In the data rows, 500 means zero.
Here are some points, one per row:
<575 265 444 356 240 580 480 642 440 549 597 486 717 588 348 615 333>
<556 609 500 294 423 661 461 505 500 693 448 366 527 382 580 472 506>
<387 577 740 576 664 273 382 255 270 468 732 261 582 281 588 729 598>
<405 502 591 257 334 515 346 473 372 265 440 284 523 413 362 314 292>
<359 269 310 571 349 578 227 318 508 596 527 438 627 562 682 442 395>
<611 357 539 212  63 561 432 627 392 537 736 450 858 642 368 715 245>
<507 486 341 649 578 263 416 456 281 480 318 602 392 474 584 502 531>
<552 321 455 540 374 638 454 396 520 260 507 582 513 638 585 627 445>
<281 701 600 376 539 736 301 387 485 365 228 423 301 423 764 493 374>
<318 280 179 663 498 426 351 530 683 643 562 542 438 757 518 542 362>
<611 467 358 719 551 495 499 500 458 412 337 690 431 594 539 477 641>
<222 674 738 426 530 347 428  94 270 514 681 139 780 324 792 488 589>
<782 289 435 627 401 585 601 531 553 420 434 700 379 704 485 464 559>
<740 465 349 792 783 387 650 615 681 532 557 698 307 690 294 411 684>
<288 371 316 659 499 700 315 314 708 584 333 472 658 446 591 530 618>
<588 403 555 455 536 404 703 608 559 452 476 536 440 579 436 437 502>
<622 292 361 381 445 599 459 579 620 830 508 469 563 526 587 468 327>
<323 422 364 578 548 652 450 449 623 456 191 611 648 269 689 888 469>
<738 409 436 641 488 305 586 596 513 301 665 680 348 720 312 487 688>
<440 562 599 256 382 518 460 510 339 381 474 391 518 479 405 234 365>
<438 748 617 558 634 473 729 645 643 578 550 547 469 571 434 452 700>
<744 709 638 543 695 339 836 748 587 475 704 660 368 569 261 525 776>
<674 434 362 663 545 353 543 599 413 539 508 672 281 512 443 591 527>
<436 263 313 735 568 489 558 356 487 354 135 704 553 345 465 734 494>
<624 455 549 294 299 679 509 632 647 854 571 393 766 451 439 448 138>
<570 611 517 322 413 703 529 693 569 739 500 439 619 459 443 582 369>
<680 731 739 517 705 289 806 748 704 308 698 727 400 485 271 657 686>
<389 658 565 451 552 534 292 374 414 445 566 424 251 615 781 238 535>
<392 537 580 444 533 699 502 429 131 430 375 433 278 392 334 407 701>
<351 528 429 565 533 297 405 491 516 552 332 413 549 431 573 561 414>
<477 599 571 448 500 556 505 487 334 640 738 271 441 421 561 224 540>
<320 999 907 432 796 364 784 413 781 348 574 500 474 258 487 244 598>
Along one direction, these points spread out more than along any other. How far along it is each point below, from 0 to 99? The average is 50, and the first point in the table lies past the average.
<782 289 435 627 401 585 601 531 553 420 434 700 379 704 485 464 559> 38
<744 709 638 543 695 339 836 748 587 475 704 660 368 569 261 525 776> 15
<611 467 358 719 551 495 499 500 458 412 337 690 431 594 539 477 641> 40
<674 434 362 663 545 353 543 599 413 539 508 672 281 512 443 591 527> 36
<392 537 580 444 533 699 502 429 131 430 375 433 278 392 334 407 701> 50
<552 321 455 540 374 638 454 396 520 260 507 582 513 638 585 627 445> 54
<588 403 555 455 536 404 703 608 559 452 476 536 440 579 436 437 502> 39
<405 502 591 257 334 515 346 473 372 265 440 284 523 413 362 314 292> 65
<288 371 316 659 499 700 315 314 708 584 333 472 658 446 591 530 618> 63
<387 577 740 576 664 273 382 255 270 468 732 261 582 281 588 729 598> 56
<680 731 739 517 705 289 806 748 704 308 698 727 400 485 271 657 686> 15
<440 562 599 256 382 518 460 510 339 381 474 391 518 479 405 234 365> 59
<222 674 738 426 530 347 428  94 270 514 681 139 780 324 792 488 589> 71
<281 701 600 376 539 736 301 387 485 365 228 423 301 423 764 493 374> 65
<389 658 565 451 552 534 292 374 414 445 566 424 251 615 781 238 535> 55
